In the rows, 128 means zero.
Named moves, each a turn or a mirror, and the order they were made in; the first pair answered:
move Z_613:
[179 114 155 127 155 120 175 155 142 154 183 138 132 100 144] |-> [ 99 114 158  91 157 158 114 113 123 160 188 112 116  91 121]
[156 188  98 123 145 135 138 112 119 109 105 122 134 141 131] |-> [136 186  98 114 147 145 123  99 115 112 107 116 129 138 127]
[123 150 117 126 162 164 152 126  94 118 126 104 138 122 125] |-> [142 150 117 134 164 156 166 137  98 118 125 112 140 126 132]
[ 97  94 145 129 123  92 112 139 141 136 162 144 108 115 126] |-> [113  95 144 138 123  84 124 146 146 134 161 150 113 116 133]
move Z_126:
[ 99  89 140 144 125 164 150 122  81 155 132 136 131 116  92] |-> [129 117 116 111 110 190 132 120  97 127 133 118 123 106  81]
[127  86 121  91 125  82 136 125 117 179 180 159 129 124  99] |-> [144 105 106  63 117 108 122 119 123 162 183 144 122 113  89]
[101 140 140 139 120 163 115 109 106 131 119  99 143 144 101] |-> [113 149 127 135 110 160 110 115 117 118 112  95 140 150 102]
move Z_517:
[133 153 116  88 111 142  86 104 147 102 113 100  86 150 145] |-> [117 167 127 117 145 160 123  88 115 137  90  96 110 169 150]
[102  50 169 201 171  87 176 161  89 197 173 142 176 170 119] |-> [142  18 161 145 134  70 141 181 126 159 230 154 140 111 104]
[ 99  77 148 126 125 135 109 114 137 125 118 131 130 121 134] |-> [ 96  78 147 133 129 135 111 113 132 132 114 130 137 127 135]
[196 144 117 155 126 116 171 154 137 114 103 131 146 155 148] |-> [207 138 121 144 128 117 178 153 138 117 115 134 143 138 143]
Now pairs of rows:
(two moves a pair)
[ 92 106 148 114 115 124  54 130 137 123 154  78  69  96 118] |-> [ 83 120 170 148 173 155 124 100  86 181 135  82 107 107 117]
Z_517 Z_517
[176 133 110 129 109 105 121 148 165 123 127 115 133 131 120] |-> [125 130 111 132 102 104  85 137 162 121 117 103 124 145 122]
Z_613 Z_126
[ 81 117 130  93 114 121  88 132 138 118 146 141  91  90 122] |-> [ 61 153 122 144 123 124 101 127 124 129  86 122 116 153 140]
Z_126 Z_517
[ 88 107 160 115 158 146 122  94 113 130 159 135 104 101  87] |-> [196 142 126 118 127 129 151 140 156  86 144 135 109 113 103]
Z_126 Z_613
[171 111 112 116  78  84 119 157 135 102 150 157 137  91 131] |-> [ 81  93 130 107  92 101  80 119 109 126 157 147 126  87 117]
Z_126 Z_613
[ 93 125 131 186 150 107 172 113  96 159  93 150 156 176 144] |-> [172 111 124  85 144 148 171 108 115 137 175 157 131  71 102]
Z_517 Z_126
[157 106 162 139 181 104 185 160 109 158 132 151 148 154 126] |-> [144 109 133 128 115  72 106 190 156  99 119 136 113 177 139]
Z_517 Z_517
[116 117 117 218 122 109 167 145 142 148  78 137 133 206 157] |-> [ 86  89 152 147 175 176 182  81  91 195 148 142 129 112 108]
Z_613 Z_517
[ 89 140 132 177 132 122 117 137 128 134  70 131 140 181 150] |-> [117 125 147 183 154 117 164 138 114 156  88 151 151 160 152]
Z_126 Z_613
[118 128 121 111 136 146  96 136 113 118 136 117 118 112 101] |-> [113 139 114 131 128 138  92 145 120 111 111 111 120 140 112]
Z_517 Z_126
[ 67 180 107 133 111 166  78 111 124 106  88  85 129 160 112] |-> [132 174 107 189 104 108 134 160 145 102  73 117 145 190 145]
Z_126 Z_613
[ 91  89 162 140 157 136 146 101  91 178 154 150 129 100 125] |-> [129  93 129  91  99 128  83 129 143 111 173 138  92  82 119]
Z_517 Z_126
[ 97 105 119 118 105  87  83 134 140 113 127 134 113 131 125] |-> [131  99 122 138 113  68 119 150 141 119 128 152 124 133 135]
Z_126 Z_613
[168 144 126 112 156 134 159 122 135 140 135 126 130  73  99] |-> [183 146 117 148 139  94 163 152 153 126 112 133 133 109 121]
Z_126 Z_126
[ 65 183 113 115 123 193 109  97 105 131  79  78 123 159 105] |-> [160 202  92  84 110 201 135 119 130 105  96  81 124 128 101]
Z_517 Z_126
[200 110 156 110 161 145 183 114  82 183 180 144 154  63 123] |-> [142 103 120  61  78 128  34 129 139 105 181 111  97  72 115]
Z_613 Z_517
[149 113 125 164 124 109 137 178 132 116 111 150 135 165 182] |-> [110  98 150 107 166 174 138 120  87 155 155 146 132 100 142]
Z_126 Z_126
[149 173  92 135 113 122 115 153 150  86 106 108 133 156 146] |-> [139 124 139 162 166 103 185 139 113 149 139 148 152 129 146]
Z_126 Z_517
[141 111 123 126 128 161 150  92 128 126 146 121 149  99 126] |-> [115 124 106 144 103 145 113 102 143 105 111 106 144 142 141]
Z_517 Z_517
[180 139 128 154 127  98 189 145 117 133 129 141 150 132 139] |-> [172 140 112 150  93  80 144 161 143 101 117 133 133 147 144]
Z_517 Z_517
[102 154 100 104 136 177 132  84 114 135 110 106 135 119 116] |-> [185 143 100 115 128 141 179 123 139 125 129 135 141 106 130]
Z_517 Z_613
[ 91 101 154  67 145 139  97 100 125 127 144 134 103  90 116] |-> [187 130 123  86 113 109 126 151 165  84 123 139 111 113 140]
Z_126 Z_613
[191  99 154 116 130 120 176 139 134 142 166 159 118  85  98] |-> [ 91 111 132  97  84 131  57 122 150 105 134 114  86 120  93]
Z_613 Z_517
[127 125 127  99 109 148 134 104 107 119 159 116 119 124 113] |-> [154 129 114 120  88 119 135 131 129 100 142 122 120 151 130]
Z_613 Z_517
[186 119 100  77  95 102  93 140 128  79 166  86  93 104 143] |-> [142 129 117 182 122  66 134 145  99 121  99  94 133 194 183]
Z_126 Z_517
[160  97 149 169 135  91 189 131 117 164 136 146 130 119 158] |-> [180 128 130  93 135 163 166 101 115 148 159 115 120  71 121]
Z_126 Z_126
[ 67 130 136 138 121 119 100 118 122 138 113 117 117 148 131] |-> [129 122 150 153 147 109 176 131 113 161 127 147 138 129 137]
Z_517 Z_613
[112 170 126 115  96 146  84 110 143  94 105 105 131 155  92] |-> [128 186 133 135 123 163 130 102 121 118  93 106 155 162  96]
Z_517 Z_126
[147 117  98 103 109 105 112 141 147 105 137 111 100 107 141] |-> [114  85 123 136 128  75 131 139 127 137 142 132 112 115 150]
Z_126 Z_126
[143  87 147 124  98  82  97 152 157 106 165 161 100 103 119] |-> [ 71 120 143 168 105  96  78 132 135 120 102 132 119 169 130]
Z_613 Z_517
[133 116 108 102 124 129 116 138 134 117 145 127 110 104 132] |-> [122 117 105 108 116 122 106 141 139 114 136 127 110 116 138]
Z_126 Z_613
[178 108  90 142  89  96 129 135 155 132  87 105 107 129 152] |-> [152  76 121 158 117  81 158 123 128 172 106 129 115 114 153]
Z_126 Z_517
[127 156 108  86 113 155 129 128 145 127 155  88 120 124 103] |-> [129 172 111 139 124 136 165 141 139 143 117  93 142 169 126]
Z_126 Z_517
[ 81 111 136 143 113  91 100 142 133 130 141 146 123 136 126] |-> [ 77 127 140 116 142 142 114 108 108 150 150 134 132 113 106]
Z_517 Z_126
[ 91 155 119 129 138 153  93  99 100 166 187 148 105 109  71] |-> [ 69 166 109 147 121 143  69 106 110 154 159 137 102 146  82]
Z_517 Z_517
[ 77 106 122 150 100 109  60 127 130 107  94 113 121 154 135] |-> [130  80 157 114 153 140 140 105  98 157 161 144 135  68 107]
Z_517 Z_517
[ 25 137 123  85 138 183  90 103 115 149 116 107  85 123  92] |-> [197 171  85 138  99 115 169 194 178  97  92 136 104 161 139]
Z_126 Z_613
[113 127 117 167  90  84  93 156 159  94 107 131 123 161 146] |-> [ 55 106 140 164 114  93  88 128 129 126 120 135 122 148 135]
Z_613 Z_126
[127 132 142 116 142 185 137 100 128 126 140 120 126 105 105] |-> [157 141 124 158 110 137 140 143 161  95 104 126 128 154 136]
Z_126 Z_126
[173 118 120 129 117 108 126 147 127 146 136 158 147 121 120] |-> [111 126 114 115 105 125  72 128 125 136 121 135 132 135 114]
Z_517 Z_613
[135 114 149 147 143 117 184 152 126 137 152 154 128 130 143] |-> [ 76 110 147 104 130 141 117 129 128 126 167 130 103 114 122]
Z_613 Z_517
[119 107 127 101 126 132 108 112 128 132 157 129 118  84 109] |-> [ 80 131 126 148 137 133 111 105 110 145 106 112 139 142 124]
Z_517 Z_517
[137 138 117 156 132 131 168 127  99 154 115 136 163 140 136] |-> [159 117 112  98 111 136 138 128 119 131 162 141 136  84 114]
Z_126 Z_517
[153 142 119 156 140 131 143 151 124 149 121 112 144 166 126] |-> [111 131 129 144 153 146 129 125 106 166 131 109 142 154 114]
Z_126 Z_613
[125 126 137 161 109 100 125 128 160 114 101 148  90 106 157] |-> [ 86 134 147 168 133 129 130  99 131 139  91 138 101 112 151]
Z_613 Z_517
[180 194 102 107 135 186 147 112 130 104 100  91 142 139 120] |-> [ 93 181 110 121 128 176  95  99 122 109  83  80 133 168 124]
Z_126 Z_613
[118 189  81 122 135 151 172 156 141 137  99 122 148 122 103] |-> [ 98 169  98 153 148 128 187 160 131 159 100 137 156 133 114]
Z_126 Z_126
[ 83 125 168 165 170 127 165 123 126 156 109 122 133 148 128] |-> [109 101 147 114 113  98 105 154 179  99 152 127  91 110 120]
Z_517 Z_517
[159 120 124 156 140  79 145 137 138 127 141 141 109 129 121] |-> [108 107 138 134 156 106 124 102 115 149 155 131 103 107 101]
Z_126 Z_613
[206 142 101 116 106 110 123 155 133  95 117 125 126 108 138] |-> [176 117 123 167 121  73 149 160 118 125 104 148 140 135 157]
Z_126 Z_517
[102 135 181 200 128  65 162 154 143 144 124 102 140 154 128] |-> [103 157 175 104 146 163 141  99 124 144 163  71 126  81  77]
Z_126 Z_126
[111 114 126 116 132 150  81  95 136 136 141 146 105 116 118] |-> [163 103 133 149 141 117 138 122 140 145 145 174 121 119 137]
Z_613 Z_126
[204 127 114  93  90 112  98 138 180 101 161 114  89 100 110] |-> [128 168 106 154  92 117  75 126 161 110  80  82 110 190 131]
Z_517 Z_613
[128 115 161 128 162 123 152 119 107 166 153 142 137 109 129] |-> [100 130 134 135 110  95  81 141 141 118 118 123 117 155 146]
Z_517 Z_517
[ 89  94 153 151 138 110 138 120 120 150 130 146 124 131 133] |-> [102 103 150 115 145 145 136 104 114 148 147 137 121  99 114]
Z_613 Z_126
[ 75 153 113 135 129 145 129 101 108 154  89 128 122 190 125] |-> [113 135 127  89 150 169 161  86  97 170 146 144 119 122 100]
Z_126 Z_517
[143  90 129 116 117 131 160 105 126 100 147 159 124  92 130] |-> [144 105 112 100 102 144 135 105 137  82 137 142 116  98 127]
Z_613 Z_126
[149 115 138 117 134 122 139 139 122 138 166 148 121  86 123] |-> [107 126 120 118 102 115  80 142 138 110 140 127 103 119 130]
Z_613 Z_517
[102 140 113 111 117 158  87 106 125 117 117  99 115 129 102] |-> [117 134 126 102 139 170 121  96 110 137 134 111 125 106  95]
Z_517 Z_517
[155 131  94 203 116 126 110 154 164 111  66 102 146 184 189] |-> [153  50 154 170 179 128 171 121 118 182 162 154 147  81 162]
Z_126 Z_517
[ 81 115 140 124 128 128  99 108 107 148 125 123 129 132 121] |-> [ 93 134 130 108 129 151 102 102 107 142 122 111 132 127 114]
Z_126 Z_517
[135 171 107 135 136 164 131 114 122 135  85  96 141 161 126] |-> [176 141 105  85 117 154 119 129 147 113 141 114 115  97 112]
Z_517 Z_517
[190 171 114  93 122 162 161 142 127 108 139 108 139 135 128] |-> [195 155 123 130 122 125 181 162 130 116 131 127 146 154 149]
Z_126 Z_517
[154 127 113 134 136 175 201  95  96 147 142 122 137 123 127] |-> [183 147  92 145 109 160 192 120 122 118 123 117 135 148 140]
Z_126 Z_126
[120 118 168 155 128  69 130  86 158 145 114  83 137 141 162] |-> [112 110 178 133 145  87 136  67 142 161 134  83 137 113 146]
Z_517 Z_613
[111 130  78 158 115  91 124 148 128 114 110 135 112 139 128] |-> [104 133  97 146 158 131 161 115  92 152 126 136 128 112 112]
Z_517 Z_126
[140 146 134 133 135 110 137 153 125 172 131 142  94  89 128] |-> [132 159 122 112 125 130 113 144 131 156 128 125  85  87 118]
Z_613 Z_126
[104 149 110 165 134 126 130 117 118 141  90 127 152 186 130] |-> [171 146 114 103 153 164 160 104 115 144 145 134 148 110 105]
Z_517 Z_126
[ 89  93 145 131 134  96 100 132 139 130 140 144 118 119 138] |-> [107 102 144 159 138  83 122 143 142 134 126 147 130 138 151]
Z_613 Z_517
[146 133 120 136 147 153 136 141 156 149 101 110 129 137 119] |-> [156 119 126 128 151 146 143 142 158 154 119 122 124 116 116]
Z_126 Z_517
[119 132 109 136 145 144  97 128 147 140 101  92 133 109 135] |-> [158 129 111 147 155 132 133 143 147 144 103 109 143 105 144]
Z_613 Z_517
[131 108 145 148 149 108 159 120 108 137 144 151 135 111 116] |-> [109 100 133 121 125 110 105 120 124 113 157 141 110 100 109]
Z_613 Z_517
[161 144  91  87 130 159 116 139 136 115 133 116 101 116 113] |-> [161 159  85 121 126 145 122 151 141 111  99 111 111 155 130]
Z_517 Z_613
[ 62 106 156 101 163 165 115  86  99 161 147 125 121 100 112] |-> [173 108 154 122 170 139 198 126 113 158 157 157 142  90 128]
Z_613 Z_126
[ 99 139 130 157 116 126 106 135 124 136  69 102 126 186 142] |-> [ 80 115 151 164 141 126 131 121  99 168  87 119 134 169 139]
Z_613 Z_126
[168 101 120 112 114 112 122 162 164 106 166 153 110  89 133] |-> [ 74 132 112 138 110 131  64 136 144 109 106 114 114 155 138]
Z_613 Z_517
[ 82 110 134 159 141 132 135 122  93 162 130 136 126 122 121] |-> [139  95 128 145 124 107 147 149 118 141 159 155 115  94 123]
Z_613 Z_517
[ 84 137 130 143 130 119 111 131 118 132 122 121 123 152 133] |-> [ 91 147 123 119 130 143 103 121 116 127 129 111 119 132 121]
Z_126 Z_126
[148 149 104 121  88 105 100 182 168  72 104  89 112 152 132] |-> [178 142 145 124 173 150 210 141 105 149 137 113 152 101 112]
Z_517 Z_517
[157 151 108 152  88 136 134 133 118 116  94  99 142 177 137] |-> [125 141 130 121 121 180 140  91  85 150 120  93 145 138 112]
Z_517 Z_613
[206 143 147 142 112 148 189 133 122 121 133 173 127 103 150] |-> [ 95 142 140  93  93 188  80  88 112 106 133 131  94  97 121]
Z_613 Z_517
[163 127 129 154 127 116 150 139 136 133 138 138 153 134 136] |-> [114 143 117 117 116 152  92 115 134 119 134 107 135 132 118]
Z_613 Z_126
[ 56  88 150 153 125 114 102 113 133 136 149 133 113 152 125] |-> [ 94 126 121  98 105 159  76 108 148 101 152 106 101 130 105]
Z_126 Z_126
[110 119 137  83 115 143 117  83  78 114 131  97 149 114 123] |-> [102 125 130  92 105 136 101  87  85 105 117  91 146 127 129]
Z_517 Z_517
[153 214  98 113 138 206 157  98  89 123 102  70 164 151 114] |-> [179 205  99 166 130 153 186 136 104 121  82  94 178 187 145]
Z_613 Z_126
[129 146 120 173 123 126 146 117 145 141 105 106 134 165 137] |-> [170 118 122 127 112 119 140 126 162 127 160 124 111 102 123]
Z_517 Z_517
[ 90 105 120 152 101  88 124 151 128 122  99 126 113 169 128] |-> [101 114 137 113 150 155 164 106  87 162 129 123 129 115  98]
Z_517 Z_126
[119 152 113 150 125 187 117 119  90 115 119 104 156 121 131] |-> [140 135 107 121 104 178  95 132 112  91 147 110 136  91 123]
Z_517 Z_517
